A hilly landscape, sampled at points; each row gives a point and its height.
Tig h=1.69: [122  73 170 109 165 177 189 145 177 116]
Tokiz h=0.61: [148 125 109 138 122 112 114 114 104 121]
kani h=0.87: [122 185 110 125 114 105 109 116 124 168]
futid h=0.92: [135  96 112 142 130 116 110 131 100  93]
vanom h=1.86: [140 113  84 133 102  88  82 114  70 127]
Mit h=-0.03: [140 111 130 141 133 135 145 130 125 110]
zifiz h=1.78: [108 195 112 125  99  96  87 116 122 179]
Naf h=0.67: [132 205 139 126 128 137 151 119 163 172]
Fud h=2.02: [130  84 186 108 156 188 182 138 191 120]
gelad h=1.55: [124  77 170 110 162 180 189 143 177 114]
kova h=1.00: [141 126 100 134 114 101  97 111  93 126]
Pogu h=1.71: [140 118  87 132 103  89  81 115  73 127]
gof h=0.93: [129 219 129 119 122 132 142 111 156 189]
gudo h=0.84: [133 145  99 130 114  95  90 114  97 138]
rutaf h=1.68: [130 222 141 123 123 139 146 110 168 182]
bebel h=1.91: [134 112 189 119 144 175 181 133 190 124]
pur h=-0.02: [145 119 141 139 135 150 168 128 141 119]
pup h=1.85: [106 196 113 126  96  96  85 114 121 181]
Viv h=2.09: [101  52 133 129 153 132 105 155 117  66]
Bubet h=1.96: [114  68 117 136 143 121  99 148 104  79]
gedu h=1.54: [112 202 111 123 105 103  99 114 128 181]
Lesi h=1.95: [126  79 107 139 131 112  95 139  93  87]
zivi h=2.08: [106 142  80 128  82  76  70 134  70 150]
rosem h=0.77: [122  83 134 133 146 141 137 144 125  88]
mem h=1.51: [114  68 146 114 157 160 164 153 145  87]
gep h=1.24: [131  86 116 143 134 115 107 137 101  87]
fabu h=1.61: [128 217 149 126 127 138 149 120 176 173]
sufe h=1.12: [116  73 145 121 154 155 156 151 141  87]
migut h=0.49: [125  85 144 127 149 154 159 142 137  96]
Devom h=0.79: [139 148 104 132 116 105 104 112 106 140]
Kovob h=0.82: [134 144  97 132 111  96  90 114  96 139]
tir h=2.07: [125 229 132 115 109 133 135 101 153 204]
teti h=0.33: [147 126 152 138 136 153 176 128 151 126]
Bitag h=1.95: [109  58 129 132 150 131 108 152 117  70]
kure h=1.09: [117 198 112 121 111 106 107 115 128 176]
nogel h=1.91: [100 188 106 125  91  87  69 122 109 171]
mitu h=1.75: [111  68 127 135 142 126 107 149 110  76]
sedug h=-0.12: [141 110 138 139 136 146 162 132 135 114]
Kif h=2.13: [ 96 150  79 126  79  74  70 138  72 154]
nafid h=0.62: [121 161  99 128 108  89  79 120 101 148]
takim h=1.80: [119  72 120 137 141 121 103 145 104  78]
bek h=1.66: [127 134  86 130  98  85  78 118  75 138]
nof h=1.95: [141 108  80 132 100  87  86 118  63 128]
zigo h=0.54: [124  84 147 123 151 162 174 145 149 102]
sed h=0.65: [141 157 114 131 124 119 127 113 122 148]
dukek h=0.79: [117 175 102 126 111  94  88 117 112 160]
kevuk h=1.02: [132 216 136 121 124 134 146 114 164 184]
rubuz h=1.87: [106  57 143 117 157 146 132 157 131  71]
Pabil h=1.53: [141 103  96 139 120  98  92 122  83 105]
fulak h=0.78: [140 142 107 131 116 108 109 110 107 137]
muref h=0.76: [124 210 117 119 118 122 132 114 144 185]
fegul h=1.41: [114  67 149 113 158 163 166 151 148  88]
Nud h=0.19: [148 121 118 138 128 125 132 121 115 118]
laf h=0.45: [132 202 129 121 126 132 147 117 155 177]
Peror h=2.06: [ 99  51 138 120 157 137 113 158 123  65]
vutu h=0.75: [128 168 105 128 117 103 103 116 114 154]
Todug h=2.16: [134  86 195 105 155 193 178 134 197 121]
lut h=1.35: [113  67 141 120 152 151 144 151 133  81]
dudop h=1.19: [118  74 153 113 160 167 176 151 155  98]
Zevum h=-0.02: [143 111 127 142 132 132 145 128 122 111]
Teme h=1.92: [132  86 100 140 128 107  93 132  87  94]
Pev h=0.45: [147 135 117 136 124 122 134 115 118 130]
vot h=1.66: [112  65 132 132 148 133 116 150 118  73]
loko h=0.53: [141 168 122 130 125 127 144 115 134 156]
mesu h=1.69: [136 108 185 121 144 173 182 133 182 124]
mefo h=1.68: [103 185 103 126  95  86  72 121 108 167]
pul h=2.04: [107  57 127 131 150 131 102 152 110  69]
fozod h=0.70: [130  90 164 122 152 169 185 139 164 113]
Bivo h=1.68: [110  63 134 128 151 136 118 151 120  72]
sobil h=1.80: [143 110  85 134 106  90  85 115  71 121]
fabup h=0.50: [125  87 142 129 146 148 152 143 132  93]
kimos h=1.37: [129 214 146 126 127 138 151 120 169 175]
lugi h=1.99: [129  76 183 106 161 188 185 141 187 119]
dul h=0.68: [123 167 102 130 112  95  90 116 107 150]
dipo h=0.75: [133 100 166 125 150 168 187 136 167 117]
povuv h=1.20: [144 117  97 136 114  97  94 114  86 119]
rol h=1.43: [117  73 131 136 144 131 114 147 115  78]
Fibu h=1.68: [128 226 132 116 114 133 137 102 156 196]
Zel h=2.03: [123 124  80 131  87  82  77 124  63 141]
sital h=0.12: [133  97 149 131 146 158 174 139 146 110]
mimu h=0.72: [124 206 116 123 119 122 131 114 143 183]
pil h=2.13: [ 99  50 130 128 152 129 102 155 117  65]
Pepov h=1.42: [127 222 128 115 117 130 138 108 151 196]
fuzi h=1.69: [127  78 177 110 160 180 187 141 182 117]
dibof h=1.56: [126 225 129 118 116 131 139 106 155 195]
Siziv h=0.42: [147 151 129 135 128 137 157 117 136 144]
kuni h=0.56: [124  83 142 129 147 150 155 144 136  93]
Met h=1.56: [112 196 113 125 105  99  95 115 124 180]
Mes h=1.54: [110  65 143 118 155 152 147 153 135  80]
limus h=1.01: [135 138  96 131 110  93  86 114  91 134]
Pivo h=0.18: [141 108 122 142 131 125 129 126 115 108]
gibig h=1.75: [123  77 116 139 139 119 101 143 103  83]
kuz h=2.06: [104 147  81 127  84  77  72 133  73 150]
reval h=2.01: [107 144  80 127  87  79  71 130  74 147]
lavo h=0.72: [147 143 153 139 133 151 174 125 158 136]
noki h=0.58: [130  90 129 140 137 129 127 138 116  92]
falom h=0.89: [138 139 100 133 114 100  94 113  99 133]
nok h=2.04: [131 104 195 112 146 186 178 132 194 123]
kulud h=1.66: [129 206 162 132 129 143 155 130 179 163]
zag h=1.32: [143 110  93 138 115  97  92 118  83 112]
gada h=0.50: [141 178 135 129 129 137 155 121 150 159]
rel h=2.05: [131  90 192 108 154 189 181 135 194 121]
Lef h=1.47: [143 106  95 137 117  99  89 119  81 112]
Lolur h=1.95: [143 104  80 135 103  87  84 117  67 125]
zez h=1.96: [132 139 188 126 139 166 176 136 191 130]
nima h=0.29: [149 140 131 138 129 138 157 118 133 137]
lura h=0.61: [144 152 115 132 123 120 131 114 122 144]
Vodib h=1.43: [132  97 177 121 150 177 186 136 178 121]
dede h=0.32: [134  95 130 139 137 135 136 137 123  96]
sizod h=0.33: [146 116 115 140 127 117 124 121 109 114]
gir h=1.09: [143 131 167 136 137 159 182 130 166 132]
Vek h=2.01: [125 229 130 116 109 134 137 100 156 202]
Lon h=1.52: [111  66 144 117 155 154 152 154 138  83]
kepiz h=1.49: [139 123 177 132 140 167 181 132 175 128]
Zuvo h=0.78: [122  79 139 131 147 144 146 147 130  90]
Nus h=1.14: [145 108 101 139 123 101  97 120  86 108]
Gadul h=1.89: [131  85 103 140 128 108  95 135  87  93]
soleb h=1.98: [133 112 193 120 142 179 182 133 190 124]
sigo h=1.30: [114  72 139 126 152 145 137 151 129  78]
tidap h=1.37: [139 125  92 134 108  93  85 113  82 127]
lifib h=1.90: [137 115  83 133  99  89  80 117  65 130]
Fufo h=0.55: [144 160 118 131 125 126 143 116 131 149]
mitul h=1.62: [136 161 174 134 133 153 172 135 180 140]
Bim h=1.97: [127  82 105 141 132 110  95 140  91  87]
dafi h=1.88: [133 152 184 129 135 161 174 138 189 134]
begob h=0.04: [146 119 127 140 130 133 145 123 122 119]
Deg h=0.42: [134 196 126 123 128 129 145 117 150 174]
Bebo h=1.07: [146 122  97 136 116 101  94 113  89 122]
refuf h=1.43: [106 184 104 127 100  88  75 122 110 164]
Biza h=1.93: [131 120  81 129  95  86  80 116  67 133]
Pote h=1.94: [ 93 176  92 125  84  78  63 132  92 158]
Zugod h=2.17: [ 98  46 135 125 154 134 103 156 119  62]
Fovi h=0.59: [138 105 115 144 129 114 113 128 104 102]
Mepe h=2.07: [131  79 190 104 158 190 183 140 191 120]
keso h=0.47: [148 140 116 136 126 123 133 114 119 135]
toti h=0.98: [124 147  91 129 103  86  77 120  87 139]
fevag h=0.63: [143 152 113 131 122 118 129 113 119 145]
mep h=1.86: [134 148 184 132 137 161 176 135 188 132]
zovak h=1.50: [125 222 127 117 113 128 136 105 154 197]
Gaso h=1.72: [134 122  85 132 102  88  80 114  74 129]
kavof h=1.98: [133 112 192 118 144 179 178 133 190 125]
ragos h=1.88: [132 121  82 132  97  86  79 117  69 133]
Fuz h=1.05: [119 199 111 121 112 109 110 116 131 177]
pufas h=0.78: [135 149 102 130 113  98  95 112 101 141]
Guti h=1.62: [114  68 129 135 147 130 111 148 115  77]
goz h=1.59: [132  91 104 139 129 107  97 132  89  93]
vikeb h=1.87: [128 227 131 116 111 132 137 101 155 198]
kinur h=1.14: [133 135  92 131 108  90  84 113  84 132]
bokep h=0.46: [130 202 123 120 125 129 142 116 149 179]
padig h=1.35: [124  82 168 112 160 177 188 144 174 115]
lotu h=1.65: [129  82 112 142 135 113  99 139  99  87]
pidem h=1.93: [133 130 188 124 138 169 177 135 192 129]
supeb h=1.77: [139 121 183 126 141 170 181 133 183 126]
dimel h=1.90: [114  67 124 136 144 126 105 148 107  75]
nabab h=0.82: [129 217 128 117 122 128 140 111 155 189]
lagi h=1.78: [ 96 170  91 126  89  78  64 130  90 153]
Zit h=1.74: [124 223 125 118 110 128 133 104 149 198]
kuraz h=0.50: [145 153 121 134 126 130 145 116 129 146]
foto h=0.59: [125  87 158 122 153 168 182 144 158 110]
Tipit h=1.76: [138 120 187 125 141 171 180 133 182 125]
geka h=0.45: [146 150 136 137 130 142 163 118 143 143]
zad h=1.68: [135  90 102 143 129 106  94 131  90  97]
veva h=1.24: [125  78 165 112 160 175 188 145 172 115]
Follow the land downhill from each row below. Which row is at the bottom of its valley?
refuf  drains to nafid
muref  drains to Deg
kuz  drains to nafid
fevag  drains to sedug
Fufo  drains to sedug
kulud  drains to Deg
kuraz  drains to sedug
laf  drains to Deg
mefo  drains to nafid
